In the data rows, 500 means zero.
Here are some points, one per row:
425 589 450 553 404 637 496 501 509 435 617 489 564 608 612 478 420 666 514 344 636 266 731 599 418 610 518 579 563 424 499 478 484 425 471 477 401 563 586 534 373 488 565 571 683 424 616 483 571 368 498 394 575 505 467 469 537 675 537 576 452 521 512 459
511 534 614 578 572 528 543 603 502 738 497 508 395 454 365 482 326 644 528 642 476 425 637 546 452 397 549 517 472 633 573 517 554 553 408 516 541 574 538 443 474 441 510 392 577 366 470 528 608 425 466 356 300 491 509 491 516 132 559 541 509 726 485 517
344 471 447 519 366 538 645 556 550 548 445 593 582 513 490 495 532 518 419 431 596 315 207 644 554 576 398 470 430 433 386 453 497 433 371 503 466 540 507 452 474 311 505 426 489 485 348 439 445 412 597 466 401 399 399 398 593 529 575 574 550 555 527 526
352 517 567 493 508 328 570 542 509 000 619 552 492 467 522 590 434 448 502 561 453 362 488 414 410 513 473 576 524 416 499 556 467 582 442 389 508 414 540 465 457 359 539 570 490 476 490 539 484 363 456 469 476 448 544 513 614 418 656 405 425 477 558 614
454 445 507 400 603 465 398 520 532 467 483 508 491 594 470 548 555 441 519 577 613 453 563 519 609 596 489 496 664 486 466 362 437 496 369 598 620 595 623 519 608 406 480 626 556 504 462 465 572 668 804 504 551 687 611 479 449 445 419 538 546 433 554 585
442 521 668 465 392 423 429 450 534 597 506 536 538 478 593 550 372 297 830 407 441 570 459 482 403 649 563 609 492 428 536 473 458 529 486 602 442 483 538 539 586 451 717 467 471 459 256 397 524 357 404 477 551 526 503 590 537 495 628 608 606 421 522 498
520 503 496 694 507 592 475 382 505 546 677 560 506 535 508 506 494 489 462 534 515 473 523 406 602 486 466 448 517 467 563 479 537 591 539 388 574 533 562 451 547 487 550 491 511 481 477 488 436 396 549 999 432 580 450 508 500 551 552 524 611 556 435 494
535 446 417 543 486 558 524 614 451 468 372 587 505 545 548 534 562 587 510 602 480 513 469 379 436 514 617 527 536 479 515 481 592 511 406 525 538 468 488 537 528 542 436 619 495 477 500 480 499 387 378 394 549 291 486 458 601 682 490 527 963 410 412 576
467 369 535 474 564 502 672 422 486 498 451 531 499 310 493 314 444 485 348 344 672 448 455 433 530 686 573 548 455 521 469 666 436 444 449 517 428 575 502 441 526 523 464 653 498 442 555 493 321 388 452 485 676 451 563 575 518 338 532 610 567 502 441 580
553 427 480 566 545 456 380 440 460 480 481 575 388 528 633 469 463 507 449 390 398 504 461 325 553 298 516 145 504 482 457 535 494 394 345 588 474 380 528 480 457 533 552 495 497 453 529 467 537 582 447 478 569 706 505 467 566 523 547 614 458 513 648 536
328 526 569 366 388 558 620 515 501 553 476 491 401 362 509 464 453 512 562 617 670 670 575 580 540 399 458 460 482 442 584 427 493 576 374 557 478 330 414 551 231 575 544 555 570 645 531 512 445 501 507 635 530 442 565 527 487 480 365 491 455 420 568 504
523 720 358 410 536 378 255 547 483 638 419 548 553 480 429 568 417 468 426 590 419 538 434 516 527 529 550 513 532 370 512 489 399 428 530 474 360 467 388 363 397 569 516 551 522 428 643 555 390 555 611 553 530 508 459 445 507 556 543 563 534 548 559 601
551 530 511 535 434 431 558 477 467 495 683 584 448 518 360 260 598 359 514 530 567 490 456 474 350 463 413 494 560 401 443 461 527 527 420 585 535 509 367 671 677 627 587 435 520 362 540 594 463 405 512 415 563 542 437 572 489 517 305 499 491 661 547 436
524 495 380 540 530 343 711 513 515 355 361 538 511 582 452 336 469 440 467 358 556 688 639 598 482 507 647 441 507 549 439 439 456 549 583 387 500 562 486 552 478 505 571 326 619 501 472 496 565 478 610 474 510 400 496 427 519 495 784 606 614 415 457 531
532 473 783 663 487 600 585 691 497 515 488 514 478 554 561 324 473 503 497 718 509 570 271 509 468 462 592 652 517 494 547 553 447 444 590 462 434 511 455 649 552 473 418 476 542 452 625 505 627 536 506 583 673 724 438 423 502 536 540 354 456 476 511 532
453 574 455 510 485 487 410 515 382 547 567 468 580 470 740 495 583 337 278 420 382 576 443 577 483 455 512 426 308 577 544 549 559 506 475 502 533 706 494 560 525 344 436 640 516 217 493 522 582 540 504 533 372 468 528 552 456 514 429 527 445 354 589 500
641 488 253 473 396 332 574 460 494 572 549 493 387 402 498 535 453 552 681 527 512 451 448 523 553 429 469 554 449 393 503 549 491 448 575 547 561 533 474 605 603 419 164 435 589 531 613 494 556 143 551 464 528 690 476 496 437 496 453 487 454 395 427 452
709 465 501 587 408 572 437 418 556 517 552 347 604 304 546 424 432 380 642 458 397 406 495 659 585 465 524 437 682 607 426 496 387 624 570 466 639 406 484 486 496 528 415 474 517 446 586 465 489 574 456 502 503 434 531 479 578 496 474 518 558 538 697 641
504 474 426 550 384 509 310 524 491 423 391 548 461 395 472 360 436 353 410 484 452 471 709 292 645 714 581 518 448 462 550 517 609 475 578 468 471 448 623 590 420 449 456 453 514 541 400 547 443 594 534 469 424 512 373 418 526 447 341 416 463 527 574 435
440 450 566 602 470 470 312 659 538 558 470 435 577 598 355 567 312 483 496 370 644 464 487 463 501 209 554 485 407 572 352 443 461 538 568 547 542 480 588 634 524 463 469 545 458 538 441 472 390 547 499 529 528 379 507 496 506 569 497 417 314 490 389 576
506 443 573 484 609 390 597 846 489 552 558 450 636 265 370 488 557 551 501 494 382 517 638 551 519 552 433 418 495 541 483 477 668 518 456 549 431 470 542 512 482 553 553 490 517 598 506 528 489 502 408 497 400 640 595 545 507 671 526 549 542 577 327 419
360 483 498 430 751 522 343 383 487 621 543 528 614 565 511 477 517 513 415 505 565 576 500 415 473 634 584 379 666 544 563 552 497 604 541 596 621 539 232 479 397 356 470 414 549 628 455 481 507 436 446 485 507 510 491 557 639 545 476 396 378 448 522 428
548 429 491 483 637 602 592 455 572 457 315 539 527 520 524 504 416 554 408 483 356 479 420 597 398 384 458 583 404 467 502 402 632 623 515 540 538 600 597 415 449 520 462 444 518 597 481 545 454 501 617 527 506 566 487 773 452 574 449 459 581 551 782 473
401 573 323 353 480 609 458 426 563 477 454 517 541 522 550 233 406 530 483 595 408 488 605 550 442 512 503 513 439 530 503 464 524 528 449 472 682 411 523 492 425 479 506 481 050 447 586 460 526 559 508 559 514 609 561 549 477 502 508 521 473 455 245 531
450 461 385 329 479 628 552 716 422 404 579 549 663 621 522 525 386 472 622 393 478 551 509 445 633 468 431 473 457 455 606 421 474 340 514 541 563 669 473 472 593 664 533 467 438 493 457 501 482 396 459 489 609 390 476 406 527 301 646 365 559 527 561 446
641 528 596 353 572 560 604 533 522 601 321 429 564 488 427 588 587 529 559 556 582 553 550 266 551 532 407 450 573 472 393 443 487 522 425 326 469 465 661 469 451 531 461 467 474 422 557 448 711 335 365 568 457 345 453 589 429 456 451 529 305 520 499 486
486 486 508 594 507 514 508 382 473 572 369 410 485 591 419 565 593 397 291 420 336 466 639 563 548 648 266 554 488 640 572 446 487 460 520 679 457 175 424 559 534 471 523 556 495 497 556 481 529 335 521 538 548 471 583 432 462 512 586 331 483 545 544 517
456 515 517 226 441 551 617 350 489 396 495 492 562 502 444 673 568 602 415 472 423 550 476 438 549 397 700 516 547 602 612 432 461 597 531 583 236 450 522 639 550 418 479 409 510 390 516 477 474 636 435 573 474 483 488 493 506 471 392 568 525 634 423 480
638 676 561 321 442 546 440 576 538 504 513 426 364 555 557 465 675 530 490 339 602 542 480 427 458 404 499 491 514 419 478 646 385 434 710 453 538 513 531 480 457 295 602 521 449 575 584 524 465 498 563 437 353 560 645 536 511 503 449 324 770 612 513 461
463 552 503 652 514 526 455 509 543 365 562 424 543 579 522 503 612 547 694 383 419 761 465 469 607 459 564 611 543 606 395 517 596 427 392 607 490 382 484 351 414 520 331 499 496 410 608 564 484 567 656 544 466 432 436 648 539 426 487 505 465 502 456 381
670 588 290 528 678 533 470 565 647 537 504 467 417 448 683 492 632 409 549 417 640 421 322 349 510 433 576 672 480 598 628 405 488 614 366 398 495 431 449 511 534 561 663 574 501 524 465 462 415 541 537 373 401 539 518 407 462 589 521 407 376 579 471 467
296 446 685 405 605 484 538 482 482 565 407 510 299 489 457 562 503 400 632 421 367 373 493 489 555 473 480 564 553 472 433 625 643 512 552 412 598 497 435 513 532 537 387 479 439 467 577 480 407 617 544 509 418 371 547 310 419 683 542 605 457 501 504 366
414 576 456 558 389 512 424 457 442 479 476 397 556 535 540 318 506 522 415 543 371 481 432 414 476 420 501 495 531 514 514 549 532 461 503 519 452 613 470 424 758 546 498 592 542 993 555 444 554 513 520 510 437 419 580 514 470 450 476 662 357 531 540 521
855 526 517 491 629 640 454 480 446 405 486 546 503 493 389 544 533 450 599 524 620 293 559 553 379 491 427 556 434 499 500 510 583 354 490 615 480 521 392 563 364 466 476 444 494 589 444 505 570 666 363 632 428 386 526 476 527 400 473 636 444 354 421 525
553 313 419 559 402 457 488 463 560 443 513 515 475 475 485 439 544 640 504 588 600 584 391 546 360 511 512 441 581 364 474 521 473 567 625 618 408 515 435 548 453 584 410 674 443 425 428 523 516 515 367 517 381 554 507 416 292 482 717 424 442 511 587 328
147 406 336 673 697 485 598 411 505 495 520 515 576 437 388 555 503 437 783 526 498 526 452 450 384 535 449 437 416 529 510 483 385 376 573 377 385 520 515 556 504 413 613 561 483 524 567 528 595 539 516 458 543 448 514 472 501 445 345 496 619 493 541 471
459 654 577 521 543 551 544 519 532 459 568 477 507 496 541 522 504 600 463 481 522 788 568 543 365 596 403 549 407 314 482 545 393 498 459 435 534 303 477 417 711 549 220 413 568 553 294 462 492 593 397 476 483 638 476 379 439 500 437 505 498 533 487 557
464 595 536 624 509 385 792 499 441 640 446 374 378 518 512 576 629 561 562 627 443 284 760 548 473 427 678 488 508 470 397 498 469 397 447 534 468 674 472 434 463 638 521 479 513 476 346 411 501 616 412 520 466 444 468 561 566 506 458 196 421 544 448 534
368 545 478 581 445 518 277 561 423 424 439 469 430 550 550 539 598 503 490 565 650 466 429 539 576 536 302 453 509 612 507 494 559 566 571 479 451 649 502 487 453 530 524 256 532 460 589 457 296 593 372 447 527 618 588 576 396 404 533 539 524 440 474 566
446 481 578 436 588 524 265 266 505 437 375 590 501 416 510 576 534 494 440 486 518 559 522 830 602 460 524 507 514 496 426 504 553 428 447 415 550 489 575 516 685 572 554 550 547 551 625 544 544 553 367 468 465 540 358 562 514 467 524 376 522 501 397 483
563 575 426 367 483 645 549 413 625 478 546 408 559 524 442 640 361 313 384 697 499 474 495 511 503 469 477 440 538 586 372 820 549 505 487 511 394 463 519 475 501 605 596 471 516 502 394 498 530 486 696 452 565 549 451 500 432 554 479 468 517 413 433 430
525 471 554 526 442 527 354 553 420 485 654 490 398 473 554 703 589 424 324 423 531 415 532 549 486 483 636 428 548 597 557 421 430 487 543 357 522 469 421 505 408 566 326 458 306 694 411 574 572 384 573 449 600 562 380 546 425 498 480 635 543 520 561 494
711 515 620 504 478 534 562 482 458 485 416 540 468 377 401 488 545 708 721 606 480 538 571 577 482 504 513 369 449 624 685 489 537 368 495 450 535 573 463 376 556 429 570 514 457 436 339 594 391 439 559 458 548 392 551 499 448 670 464 418 303 528 520 579
563 491 498 595 277 509 698 375 491 649 613 564 486 466 476 632 505 413 444 541 557 628 511 317 482 503 369 593 477 389 585 477 529 523 550 523 586 588 489 477 531 440 436 579 536 494 607 585 564 828 494 312 599 529 435 567 533 574 723 539 440 569 419 511
480 498 446 438 491 466 549 571 447 470 537 522 460 554 523 550 479 559 366 547 455 440 318 549 527 546 518 472 449 575 496 451 544 430 913 517 728 294 572 386 462 609 618 587 617 422 484 387 573 581 459 493 562 490 522 559 526 469 408 582 436 497 515 461
569 612 659 445 496 209 435 436 573 581 582 510 567 531 501 481 449 897 443 430 487 387 500 420 559 585 409 464 427 577 489 495 460 615 457 498 477 440 493 537 567 574 552 426 427 541 579 523 501 646 568 495 513 413 430 525 445 477 441 457 610 232 594 454
624 429 548 580 516 409 531 397 478 489 543 436 487 579 491 561 493 478 457 454 337 644 378 591 443 519 401 530 540 382 472 435 488 612 429 424 495 730 599 501 295 514 576 598 486 537 408 483 380 427 444 408 624 472 535 239 583 372 355 546 541 462 303 452
535 118 438 422 437 459 406 543 466 602 563 503 473 735 553 497 547 500 489 579 484 560 535 566 561 561 516 660 464 488 503 556 388 561 490 474 374 475 546 381 536 563 643 399 464 528 532 589 531 480 494 555 368 448 552 579 536 603 427 567 395 484 503 585
These points spread out most along one direction. Take the direction at right angles to it along which they spread out most. Then take the direction at right angles to both along which they spread out most. Go by this last direction. How many in every 100 of the points above lie lower along it than each point below? Answers are rounded to whole numbers. More than half of the points above lie lower than the first one.
535 118 438 422 437 459 406 543 466 602 563 503 473 735 553 497 547 500 489 579 484 560 535 566 561 561 516 660 464 488 503 556 388 561 490 474 374 475 546 381 536 563 643 399 464 528 532 589 531 480 494 555 368 448 552 579 536 603 427 567 395 484 503 585 71
440 450 566 602 470 470 312 659 538 558 470 435 577 598 355 567 312 483 496 370 644 464 487 463 501 209 554 485 407 572 352 443 461 538 568 547 542 480 588 634 524 463 469 545 458 538 441 472 390 547 499 529 528 379 507 496 506 569 497 417 314 490 389 576 75
467 369 535 474 564 502 672 422 486 498 451 531 499 310 493 314 444 485 348 344 672 448 455 433 530 686 573 548 455 521 469 666 436 444 449 517 428 575 502 441 526 523 464 653 498 442 555 493 321 388 452 485 676 451 563 575 518 338 532 610 567 502 441 580 52
641 528 596 353 572 560 604 533 522 601 321 429 564 488 427 588 587 529 559 556 582 553 550 266 551 532 407 450 573 472 393 443 487 522 425 326 469 465 661 469 451 531 461 467 474 422 557 448 711 335 365 568 457 345 453 589 429 456 451 529 305 520 499 486 67
506 443 573 484 609 390 597 846 489 552 558 450 636 265 370 488 557 551 501 494 382 517 638 551 519 552 433 418 495 541 483 477 668 518 456 549 431 470 542 512 482 553 553 490 517 598 506 528 489 502 408 497 400 640 595 545 507 671 526 549 542 577 327 419 54
532 473 783 663 487 600 585 691 497 515 488 514 478 554 561 324 473 503 497 718 509 570 271 509 468 462 592 652 517 494 547 553 447 444 590 462 434 511 455 649 552 473 418 476 542 452 625 505 627 536 506 583 673 724 438 423 502 536 540 354 456 476 511 532 0
352 517 567 493 508 328 570 542 509 000 619 552 492 467 522 590 434 448 502 561 453 362 488 414 410 513 473 576 524 416 499 556 467 582 442 389 508 414 540 465 457 359 539 570 490 476 490 539 484 363 456 469 476 448 544 513 614 418 656 405 425 477 558 614 92
401 573 323 353 480 609 458 426 563 477 454 517 541 522 550 233 406 530 483 595 408 488 605 550 442 512 503 513 439 530 503 464 524 528 449 472 682 411 523 492 425 479 506 481 050 447 586 460 526 559 508 559 514 609 561 549 477 502 508 521 473 455 245 531 94
638 676 561 321 442 546 440 576 538 504 513 426 364 555 557 465 675 530 490 339 602 542 480 427 458 404 499 491 514 419 478 646 385 434 710 453 538 513 531 480 457 295 602 521 449 575 584 524 465 498 563 437 353 560 645 536 511 503 449 324 770 612 513 461 13
563 491 498 595 277 509 698 375 491 649 613 564 486 466 476 632 505 413 444 541 557 628 511 317 482 503 369 593 477 389 585 477 529 523 550 523 586 588 489 477 531 440 436 579 536 494 607 585 564 828 494 312 599 529 435 567 533 574 723 539 440 569 419 511 4
328 526 569 366 388 558 620 515 501 553 476 491 401 362 509 464 453 512 562 617 670 670 575 580 540 399 458 460 482 442 584 427 493 576 374 557 478 330 414 551 231 575 544 555 570 645 531 512 445 501 507 635 530 442 565 527 487 480 365 491 455 420 568 504 44
523 720 358 410 536 378 255 547 483 638 419 548 553 480 429 568 417 468 426 590 419 538 434 516 527 529 550 513 532 370 512 489 399 428 530 474 360 467 388 363 397 569 516 551 522 428 643 555 390 555 611 553 530 508 459 445 507 556 543 563 534 548 559 601 42
520 503 496 694 507 592 475 382 505 546 677 560 506 535 508 506 494 489 462 534 515 473 523 406 602 486 466 448 517 467 563 479 537 591 539 388 574 533 562 451 547 487 550 491 511 481 477 488 436 396 549 999 432 580 450 508 500 551 552 524 611 556 435 494 23
511 534 614 578 572 528 543 603 502 738 497 508 395 454 365 482 326 644 528 642 476 425 637 546 452 397 549 517 472 633 573 517 554 553 408 516 541 574 538 443 474 441 510 392 577 366 470 528 608 425 466 356 300 491 509 491 516 132 559 541 509 726 485 517 50
553 427 480 566 545 456 380 440 460 480 481 575 388 528 633 469 463 507 449 390 398 504 461 325 553 298 516 145 504 482 457 535 494 394 345 588 474 380 528 480 457 533 552 495 497 453 529 467 537 582 447 478 569 706 505 467 566 523 547 614 458 513 648 536 25
553 313 419 559 402 457 488 463 560 443 513 515 475 475 485 439 544 640 504 588 600 584 391 546 360 511 512 441 581 364 474 521 473 567 625 618 408 515 435 548 453 584 410 674 443 425 428 523 516 515 367 517 381 554 507 416 292 482 717 424 442 511 587 328 8
